Each row has a name. After each piece below comes the name of the row it's from, unless a question asks for something else. Each question is about the rows just above it. Places in a row count from 1.

[157  89 105 109] : <130>
[140 142  71 112] : <85>
[157  89 105 127] : <39>
[153 136 130 147] : <126>
[ 75 140 130  61] : <99>
[110 126 130  61] : <125>
[ 75 140 132 146] : <127>
asked: [140 130  61]
<99>
asked: [110 126 130  61]
<125>
Row and place where [ 75 140 132] starts:
<127>, 1
Which row holds [157  89 105 109]?
<130>

[126 121 133 110 142 146 134  82 144 186 128 142 135 165 158 175 126 167
  78 148 108 134 141 115 116 127 117 147 104 150 121 119 133 113  98 144
 101 139 147 118 123 156 108 118 119 124 115  92 132  91 155 103 166] = <22>
[147 134 108 118 119 124 118  92 132  91 155 103 135 165 158 175 126 167
  78 148 108 134 141 115 116 127 117 147 104 150 121 119 117 118 104 128
 171  89 175  86 125 106 135  92 135 120 110 123 159 171 191  87 158] = <117>
[126 121 133 110 142 146 134 146 144 186 128 142 135 165 158  79 126 167
  78 148 108 134 141 115 116 127 146 147 104 150 121 119 133 113  98 144
 101 139 147 118 123 156 108 146 119 124 115  92 132  91 155 103 166] = <102>
asked: [123 156 108 118 119 124 115  92 132  91 155 103]
<22>
asked: [126 121 133 110 142 146 134 146 144 186 128 142 135 165 158  79 126 167
  78 148 108 134 141 115 116 127 146 147 104 150 121 119 133 113  98 144
 101 139 147 118 123 156 108 146 119 124 115  92 132  91 155 103 166]
<102>
asked: [147 134 108 118 119 124 118  92 132  91 155 103 135 165 158 175 126 167
  78 148 108 134 141 115 116 127 117 147 104 150 121 119 117 118 104 128
 171  89 175  86 125 106 135  92 135 120 110 123 159 171 191  87 158]
<117>
[126 121 133 110 142 146 134  82 144 186 128 142 135 165 158 175 126 167
  78 148 108 134 141 115 116 127 117 147 104 150 121 119 133 113  98 144
 101 139 147 118 123 156 108 118 119 124 115  92 132  91 155 103 166] is in which row?
<22>

[ 79 150 102  79 102 193 119 104 130  79 118 120 124  92 160  92 125 144
  79  93 111 123 166 127 133 118 134 139 101 139 124 164  79 125 160  85
 132 118  99 174 142 128 146 154 118] -> <143>
[170 148  99 135 173  56 142 113 143 129 145 124 150 147 105 160 105  76
 103 152 145 115 122 139 101 126 141 115 160 130 136 100 168 143 123 188
 136 142 183  83 113 120 121 107 163] -> <104>
[ 93 109 174 118 153 102 142 107 152 128 144 111 112 179 157 170 145  99
 135 173 114 107 109 141 110 142 142 105 139 136 124 101 163 107 140 180
 122 146 182  65 127 136 122  86 119] -> <108>
[167 134 106 131 101 125 129  85 139  63 130 126 165  78 116 104  79  83
  99  92 138 113 184 137 107 106 152 135 132 143 134 148 100 159 161 130
 148 122 140 157 121 118 144 151 173] -> <168>
[127 135 151 150 142 184 126 134 133 142 123 113  78 171 191 139 185 172
 170 154  89 126 100 126 143 145 120 118  99 129 114 129 124  84 140 109
 106 131 119 111 148 146 128 105  68] -> <87>
[ 73 106 164 107 160  79 139 142 133 168 140 125 118 180 123 169 145 117
 132 174 131 126  87 131 122 142 124 111 147 121 129  92 177 118 107 171
 119 143 163  73 120 131 112  94 124] -> <68>
[106 109 134  98 131  53 139 112 137 118 142 132 166 119  83 144  86  69
  92 131 158 119 139 137 102 118 143 124 163 130 137 109 154 159 121 177
 143 136 171 104 108 114 125 124 182] -> <154>
[143 132 157 154 136 186 130  97 151  99 129 104  87 163 207 138 169 140
 161 150  83 109 129 137 124 140 140 116 103 142 114 133 116  89 171 124
 114 135 146 106 147 146 137 101  80] -> <186>
[182 145  97 144  98 161 123  91 134  65 122 125 148  77 134  94  96 111
 114  85 126 119 182 132 120 107 146 140 115 140 131 160  84 146 162 103
 143 119 117 175 130 122 147 157 150] -> <15>
asked: [ 73 106 164 107 160  79 139 142 133 168 140 125 118 180 123 169 145 117
 132 174 131 126  87 131 122 142 124 111 147 121 129  92 177 118 107 171
 119 143 163  73 120 131 112  94 124]
<68>
Which row holds [146 128]?
<87>
Where does [170 145  99 135 173] start? Give its row and place.
<108>, 16
[138 113] is in which row?
<168>
asked: [121 177 143]
<154>

[ 85  65 126 167  62 154 165  77  67  57] -> <52>
[ 77  64 132 167  64 161 167  81  69  63] -> <30>
[137 152 122 122 122 110 102 151 151 161] -> <8>
[163 159 154 167 165 126  62 145 148 146] -> <98>
[ 77  60 124 166  59 164 164  75  62  54] -> <91>
[127 139 110 114 143 115 114 148 131 143] -> <92>
Which value appears more than once in <91>?
[164]
[126 167  62 154 165] begins in row and place
<52>, 3
Which row holds [ 85  65 126 167  62 154 165  77  67  57]?
<52>

[ 47  47 154 105]  <112>
[116 130  64 126]  <72>
[ 64 123 148  41]  <138>
[ 36 148  42 148]  <136>
Which value appears more than once in <136>?
[148]
Which value appears more than once in <112>?
[47]
[123 148] is in which row?
<138>
Where does [ 64 126] start? Give its row and place.
<72>, 3
asked: [ 36 148  42 148]
<136>
Where does [116 130] start? Give its row and place.
<72>, 1
[ 64 123 148] begins in row and place
<138>, 1

[150 177 130 141 186  41] : <2>
[127 131 127 130 104 104] : <67>
[ 95  88 141  76 123 177] : <26>
[139 139 139 131 110 120] : <137>
[150 177 118 197 186 125] : <88>
[131 127 123  76 123 177] : <47>
The value that <47> holds more than once:
[123]
The row with [127 131 127 130 104 104] is
<67>
asked: [127 130]
<67>
The value that <137> holds more than once:
[139]
asked: [127 131]
<67>

[130 127 121 195 127  98 132 195]  <16>
[119 119 140 151 134 165 123  57]  <145>
[106 123  92 113 127  98 132 195]  <77>
[138 146 106 106 122  92 134 194]  <75>
[121 127 137 146 132 101 117  72]  <131>
[106 122  92] begins in row and place
<75>, 4
The row with [106 122  92 134 194] is
<75>
[ 92 134 194] is in which row?
<75>
Which row holds [127 137 146 132 101 117]?
<131>
The row with [130 127 121 195 127  98 132 195] is
<16>
Which value appears more than once in <145>?
[119]

[133 111 127  66  86 113 120 126 117 104  86 156 137 122 173 118 125 132
 147]  <181>
[126  90 122  65  96 166 129 114 104 106  83 147 146 119 166 131 124 135
 137]  <129>
[137 143 143 140 151 121 126 153 188 147 110 137 119 143 132  83  85 115
 157]  <40>
[136 113 136  88 120 112 128 143 166 127 108  98 136 133 164  89  88 122
 161]  <167>
[141 131 131 106  72 118  96 131 118  99 139 154 108 125 164 124 161 131
 142]  <151>
[133 178 130 145  95 132 105 128  98 108 166 127 107 122 122 147 174 135
 113]  <121>
[139 175 145 161 146 126 118 156 183 148 144 131 105 143 118  94 108 116
 147]  <141>
[116  57 114 107 157 129 159 105 120 141  88 118 159 125 120 132  96 129
 121]  <158>
[ 90 122  65  96 115 129 111 104 106 137  85 120 160 123 125 133  97 130
 121]  <81>
Repeated in <129>:
[166]
Where does [ 98 108 166 127] start? Give its row and place.
<121>, 9
asked: [137  85 120 160]
<81>
[ 90 122  65  96 166 129 114 104 106] begins in row and place
<129>, 2
The value that <121> holds more than once:
[122]

